A single turn carries every row of the set below to another of its rows. Some are shown first; where does it send the rows asked next?
Vek: [ 0.62  0.09 -0.57  1.52 -0.05 -0.06  0.93 -0.21  0.07  1.99 -0.22 -0.61
 -1.07  2.17  0.51 -0.44  0.28  0.22  0.18 -1.01  1.36 -1.26 -0.86  0.41
  0.34  0.56  0.66  1.25 -0.90]
Nal: [ 0.08  0.37 -0.23  2.14 -0.43 -0.10  0.61  0.67 -0.33 -0.94 -1.54 -0.21
 -0.60  0.20 -0.04 -0.46  0.55  0.62  1.09 -0.26  0.65 -1.32  0.05  2.12
  1.75 -1.25 -0.79 -0.99 -1.61]
voz: [-0.29 -0.82 -0.20  1.63  0.57 -0.17  1.00 -0.03  0.29 -0.28 -0.12 -0.48
 -1.39  0.16 -0.72  0.07 -1.99  0.34  0.94  1.18 -0.21 -1.12 -0.70 -1.19
  3.16  2.23  0.02 -0.04 -0.59]
lurud: [-0.66  0.19 -1.17  0.97  0.62 -0.25  1.60  0.52 -0.62 -0.34 -0.48  0.16
 -1.62  1.13 -0.63  0.97  0.71  0.05 -0.22 -0.10  1.17 -2.17 -0.95  2.29
  2.44 -0.99 -0.05  0.41 -1.17]
Kera: [ 0.05 -0.41  1.28  1.18  0.31  0.11  1.46  0.45 -0.09  0.93 -0.28  1.55
 -0.58  0.93  0.07 -0.27 -1.53  0.28  0.35  0.75  0.71 -1.65  1.28 -2.18
  3.36  0.69  0.50 -0.63 -0.98]
basum: [-0.52 -0.87  1.31  0.13  0.40  0.01  0.89  0.01  0.04 -1.46  0.20  0.73
 -0.31  1.52 -0.42 -0.40  0.16 -0.04 -0.15  0.38  0.21 -0.88  0.99  0.90
  5.23  0.31  0.95  0.04 -0.41]
tezit: [ 0.04 -0.03 -0.94 -0.15 -0.12 -0.14  0.49  0.62  0.12  1.12 -0.68 -0.94
 -0.33  2.39 -0.14 -0.86  0.25  1.37  0.84 -1.03  1.23 -1.78 -1.30  0.22
  0.61  0.57  1.21  0.47 -0.52]
Zugud: [ 0.32 -0.16  1.59 -0.24 -0.96  0.43  0.71  0.18  0.31  0.74 -0.33  0.90
 -0.78  2.39 -1.09 -0.56  1.40 -0.04  0.08 -0.12  0.52  0.26  0.29 -1.94
  0.70  0.52 -0.15  0.48 -1.59]
bonod: [ 0.17 -0.79  1.85 -0.38 -0.45  0.04 -0.49  0.13  0.56  0.25 -0.27  0.20
 -1.88  2.11 -2.27 -0.28  1.02 -0.58  0.44 -0.42 -0.20 -0.78  0.57 -1.62
  1.24  0.71  0.01  0.62 -1.76]
Nos: [ 0.56 -0.11 -0.02  2.51 -0.19 -0.10  0.33  0.56 -0.45 -0.89 -1.14 -0.53
 -0.69  0.23 -0.64 -0.25  0.41  0.37  1.54 -0.14  0.04 -1.90  0.50  2.38
  1.96 -0.97 -0.06 -0.64 -0.89]
fisaz: [ 0.12 -0.72  1.33 -0.84 -0.96  0.07  0.03  0.40  0.57  0.30 -0.34  0.41
 -0.73  2.46 -1.83 -0.80  1.14 -0.04  0.44 -0.10 -0.07 -0.23  0.48 -1.98
  0.99  0.59  0.35  0.20 -1.25]
fen: [ 0.36 -0.26  2.07  0.34 -0.44  0.36  0.23 -0.13  0.26  0.77 -0.30  0.65
 -1.82  2.01 -1.46  0.19  1.25 -0.54  0.12 -0.47  0.35 -0.26  0.57 -1.59
  1.01  0.75 -0.44  0.83 -2.13]
Pulud: [ 0.05 -0.08 -1.07  2.10 -1.00 -0.45  0.42  0.45  0.03 -0.99 -1.45 -0.55
 -0.22  0.41  0.10 -1.41  0.42  0.09  0.79  0.20  0.31 -0.97  0.04  1.70
  1.69 -1.45 -0.51 -1.00 -1.40]
Renef: [-0.51 -0.68  0.63  0.66  0.06 -0.56  0.58  0.36  0.45  0.36 -0.57  1.02
 -0.97  0.86 -0.36 -0.78 -1.87 -0.40  0.13  0.82  0.45 -1.87  1.08 -2.44
  3.78  0.53  0.22 -0.88 -1.54]
bufan: [-1.21 -0.31  1.85  0.65 -0.62  0.24 -0.83 -0.12  0.10 -1.01 -1.56 -0.43
 -0.69  1.98  0.24 -0.49  1.20 -0.55 -0.20  0.50  0.86 -0.53 -0.26 -0.19
  0.68  1.59 -0.12  0.71 -2.17]
tes: [-0.53 -0.33 -0.53  1.49  0.26  0.15  1.83  0.10  0.24 -0.08 -0.39 -0.08
 -0.76  0.26  0.06 -0.08 -1.65  0.94  0.65  1.33  0.45 -0.49 -1.08 -1.48
  2.80  2.05 -0.24 -0.41 -0.74]
pefo: [-0.69 -0.54 -0.17  0.55 -0.24 -0.40 -0.94 -0.11  0.24  3.25 -0.77 -0.11
 -0.83  0.64 -0.06 -0.67 -0.40 -0.71  0.43 -0.14  0.74 -1.12  1.36  1.12
  1.75 -0.31  0.18 -0.46 -1.33]
Mup: [ 0.07 -0.19 -0.62  1.34  0.30 -0.58 -0.42 -0.43  0.61  1.24 -0.46 -1.22
 -2.33  1.70 -0.19 -0.35 -0.07 -0.76 -0.03 -1.31  1.11 -1.93 -1.08  0.49
  0.88  0.69  0.16  1.29 -1.84]
funo: [ 0.43 -0.54 -0.74  2.37 -0.67 -0.53  0.12  0.33 -0.05 -0.91 -0.96 -0.75
 -0.39  0.45 -0.49 -1.15  0.35 -0.09  1.23  0.27 -0.34 -1.46  0.52  1.98
  1.80 -1.20  0.07 -0.69 -0.60]
rus: [-0.97 -0.40  2.43  0.37 -0.23  0.43 -0.82  0.33 -0.24 -1.14 -1.41 -0.30
 -0.64  2.02 -0.45 -0.03  1.39  0.10  0.56  0.39  0.66 -1.18 -0.05  0.17
  0.87  1.84  0.52  0.72 -1.51]
Gafe: [-0.55 -0.88 -1.12  1.28 -0.02 -0.97 -1.05 -0.09  0.21 -0.69  0.20  1.19
 -2.05  1.43 -1.27 -0.71  2.08  0.17  0.03  0.17  0.02  0.14 -0.81 -0.85
  3.35 -0.13  0.32 -0.51 -0.48]
nez: [-0.57 -0.76 -0.77  1.16  0.12 -0.20  1.23  0.23  0.47 -0.40 -0.36 -0.51
 -0.83  0.29 -0.49 -0.49 -1.84  0.57  0.71  1.34 -0.04 -0.71 -1.02 -1.62
  3.01  2.02  0.08 -0.32 -0.43]
Surov: [-0.74 -0.46  1.49  0.35  0.59  0.07  0.89 -0.07  0.06 -1.52 -0.11  0.83
 -0.99  1.17 -0.04 -0.03  0.12 -0.20 -0.50  0.18  0.72 -0.69  0.79  0.86
  5.32  0.27  0.10  0.06 -1.31]
bak: [-0.70 -0.78  1.48  1.08 -0.91  0.15 -0.63 -0.28  0.14 -0.71 -1.05 -0.46
 -0.12  2.31  0.24 -1.06  1.34 -0.87 -0.27  0.99  0.36 -0.27  0.18 -0.29
  0.51  1.50  0.54  0.91 -1.26]
deko: [-0.30 -0.32 -0.02  1.91  0.66  0.15  1.56  0.05  0.07  0.06 -0.18 -0.05
 -1.39  0.05 -0.24  0.48 -1.82  0.67  0.70  1.10  0.37 -0.82 -0.85 -1.16
  2.90  2.18 -0.32  0.03 -0.77]
per: [-0.29 -0.57 -1.32  1.07  0.50 -0.53  1.23  0.45 -0.50 -0.32 -0.07 -0.31
 -1.25  1.38 -1.31  0.62  0.61 -0.33  0.13  0.22  0.34 -2.52 -0.55  2.25
  2.48 -0.86  0.91  0.57 -0.16]
puli: [-0.67 -0.14 -0.87  0.83  0.00 -0.38 -0.27  0.36 -0.18 -0.61 -0.09  1.68
 -1.57  1.47 -0.82 -0.29  2.32  1.46  0.29 -0.14  0.57  0.36 -1.21 -0.83
  3.15 -0.11  0.10 -0.86 -0.60]
tem: [-0.40 -0.79  0.72  0.47 -0.10 -0.05  1.34 -0.23  0.21 -1.12  0.24  0.78
  0.06  1.62  0.40 -0.84  0.21 -0.32 -0.59  0.64  0.32 -0.08  0.96  0.62
  4.86  0.06  0.79  0.12 -0.27]
repum: [-0.56 -0.34 -0.95 -0.38  0.11 -0.76 -0.75  0.43  0.58  0.46 -0.98 -1.45
 -1.61  1.99 -0.92 -0.78 -0.15  0.40  0.71 -1.19  1.02 -2.48 -1.37  0.16
  1.19  0.57  0.70  0.60 -1.49]
Pelu: [-0.49 -0.73 -2.31  0.95 -0.10 -0.80  1.37  0.35 -0.15 -0.28 -0.09 -0.37
 -0.65  1.65 -0.69 -0.33  0.54 -0.73 -0.48  0.54  0.28 -1.71 -0.78  1.77
  2.25 -1.22  0.84  0.40 -0.27]
geto: [-0.35 -0.45  0.15  0.38 -0.10 -0.02 -0.46  0.17 -0.21  3.42 -0.70  0.19
 -0.18  0.72 -0.09 -0.42 -0.26  0.10  0.81 -0.14  0.81 -1.24  1.33  1.29
  1.60 -0.24  0.58 -0.60 -0.82]
sino: [-0.62 -0.39  0.95  0.75  0.00  0.00  1.30 -0.37  0.23 -1.11  0.03  0.94
 -0.52  1.39  0.74 -0.54  0.09 -0.53 -1.00  0.44  0.80  0.05  0.68  0.50
  4.96  0.09  0.03  0.15 -1.17]
zoka: [ 0.11 -0.86 -0.43  2.34  0.40 -0.55 -0.59 -0.36 -0.21 -0.12  0.67  1.34
 -2.38  1.31 -1.29  0.09  2.20  0.06  0.35  0.02 -0.11  0.08 -0.33 -0.38
  3.20  0.16  0.57  0.08 -0.04]
bazel: [ 0.01 -0.23 -0.18  1.85  0.53 -0.01  0.22  0.03 -0.62 -0.06  0.41  1.90
 -1.84  1.36 -0.79  0.49  2.48  1.27  0.50 -0.25  0.52  0.21 -0.73 -0.34
  2.90  0.23  0.33 -0.25 -0.15]
fuv: [-0.41 -0.93  2.05  0.85 -0.52  0.39 -0.69  0.06 -0.13 -0.84 -0.99 -0.51
 -0.01  2.28 -0.50 -0.46  1.30 -0.25  0.55  0.76  0.14 -0.86  0.34  0.02
  0.62  1.80  1.18  1.02 -0.62]
nisog: [-0.01 -0.78  0.96  1.37  0.31 -0.37  0.98  0.13  0.22  0.95 -0.15  1.24
 -1.13  0.80 -0.32 -0.39 -1.86 -0.63  0.05  0.74  0.39 -1.66  1.41 -2.16
  3.57  0.62  0.34 -0.36 -1.23]
pes: [-0.92  0.02 -2.20  0.81 -0.10 -0.56  1.77  0.36 -0.32 -0.28 -0.58  0.00
 -1.00  1.44 -0.04  0.04  0.60 -0.38 -0.80  0.29  1.11 -1.40 -1.26  1.73
  2.15 -1.35 -0.08  0.21 -1.19]
Par: [-0.86 -0.27  0.08 -0.47 -0.03 -0.13 -0.78  0.48 -0.10  2.95 -1.12  0.15
 -0.27  0.74 -0.29 -0.38 -0.31  0.56  0.88 -0.26  0.97 -1.40  1.01  1.15
  1.75 -0.26  0.32 -1.00 -1.07]
Viro: [-0.46 -0.43  0.94  0.26  0.14 -0.06  1.14  0.73  0.19  0.52 -0.61  1.43
 -0.50  0.99 -0.24 -0.55 -1.72  0.51  0.38  0.74  0.76 -1.75  0.98 -2.35
  3.61  0.59  0.39 -1.00 -1.29]
kozap: [-1.13 -0.40 -0.26 -0.31 -0.05 -0.45 -1.24  0.35  0.27  2.77 -1.17 -0.14
 -0.80  0.58 -0.28 -0.69 -0.47 -0.22  0.52 -0.30  0.90 -1.37  1.03  1.03
  1.99 -0.42 -0.03 -0.87 -1.66]

Vek moves to tezit
nez moves to voz
rus moves to bufan
Where do these go?
Renef moves to nisog
pefo moves to geto
lurud moves to pes
funo moves to Nos
zoka moves to bazel
fisaz moves to bonod
Surov moves to sino

